[[ 6.05  0.82 -0.28]
 [-0.09 -0.12  0.23]
 [ 2.78  1.53 -1.59]
 [-0.16  0.61 -0.73]
 [ 1.23  1.42 -1.98]
 [ 1.30  1.00 -1.11]
 [-4.65 -0.84  0.53]
 [ 2.99  0.38  0.02]
 [-3.33  0.59 -1.42]
 [ 4.47  1.29 -1.25]
 [-1.96  1.24 -1.75]]
:
[[ 6.05 -0.28]
 [-0.09  0.23]
 [ 2.78 -1.59]
 [-0.16 -0.73]
 [ 1.23 -1.98]
 [ 1.30 -1.11]
 [-4.65  0.53]
 [ 2.99  0.02]
 [-3.33 -1.42]
 [ 4.47 -1.25]
 [-1.96 -1.75]]

[[ 0.99 -1.58  1.13  1.60 -0.53 -0.57]
 [ 4.42  7.85  6.53 -2.63 -1.04  2.04]
 [ 0.21 -3.06  1.57  0.66  1.63  0.65]
 [-2.95 -1.56 -0.05 -1.92  3.45 -1.04]
 [ 0.54  0.66 -0.70 -0.27 -0.53  0.27]
 [-2.95 -0.81 -0.45  0.66  2.56 -1.87]
 [-4.05 -1.38 -1.30  2.22  6.97 -3.85]
 [-5.45 -3.32 -2.77 -0.30  4.56 -4.90]
 [-0.92  4.26 -4.43  2.19  0.42 -2.99]
 [-5.28 -0.98 -1.77 -0.25  5.22  0.10]]
:
[[ 0.99  1.13 -0.53]
 [ 4.42  6.53 -1.04]
 [ 0.21  1.57  1.63]
 [-2.95 -0.05  3.45]
 [ 0.54 -0.70 -0.53]
 [-2.95 -0.45  2.56]
 [-4.05 -1.30  6.97]
 [-5.45 -2.77  4.56]
 [-0.92 -4.43  0.42]
 [-5.28 -1.77  5.22]]

[[-2.35  1.22  1.85  2.35 -1.27 -2.77  1.51  0.20  0.72  2.73  1.90 -0.80
  -2.51 -3.93  0.29  0.00]
 [-2.69  3.69  1.43  2.23 -1.10 -3.09 -4.05  1.57  0.63  3.02  1.07 -0.56
  -3.87 -6.64 -1.78 -0.48]
 [ 1.46 -1.18 -0.51 -2.33 -1.41 -2.25  0.21  0.41  0.61 -0.54  0.23 -0.28
  -0.45  1.83 -0.98  0.72]]
:
[[-2.35  1.85 -1.27  1.51  0.72  1.90 -2.51  0.29]
 [-2.69  1.43 -1.10 -4.05  0.63  1.07 -3.87 -1.78]
 [ 1.46 -0.51 -1.41  0.21  0.61  0.23 -0.45 -0.98]]

[[ 4.91 -4.14]
 [ 4.33 -3.10]
 [-3.36 -0.45]
 [ 1.54 -1.62]
 [-5.93 -5.39]
 [-3.37  3.90]
 [ 2.69 -4.23]
 [ 1.89 -6.00]
 [ 1.91  3.75]
 [-0.98 -2.30]
 [-2.22 -1.46]
 [ 5.03 -3.27]]
:
[[ 4.91]
 [ 4.33]
 [-3.36]
 [ 1.54]
 [-5.93]
 [-3.37]
 [ 2.69]
 [ 1.89]
 [ 1.91]
 [-0.98]
 [-2.22]
 [ 5.03]]

[[-4.90  6.91 -1.01]
 [-2.68  4.14 -1.30]]
:
[[-4.90 -1.01]
 [-2.68 -1.30]]

[[-3.01 -2.70  6.96]
 [ 2.79 -3.18  1.66]
 [ 2.62  0.95 -2.17]
 [ 0.82 -2.68 -4.24]]
:
[[-3.01  6.96]
 [ 2.79  1.66]
 [ 2.62 -2.17]
 [ 0.82 -4.24]]
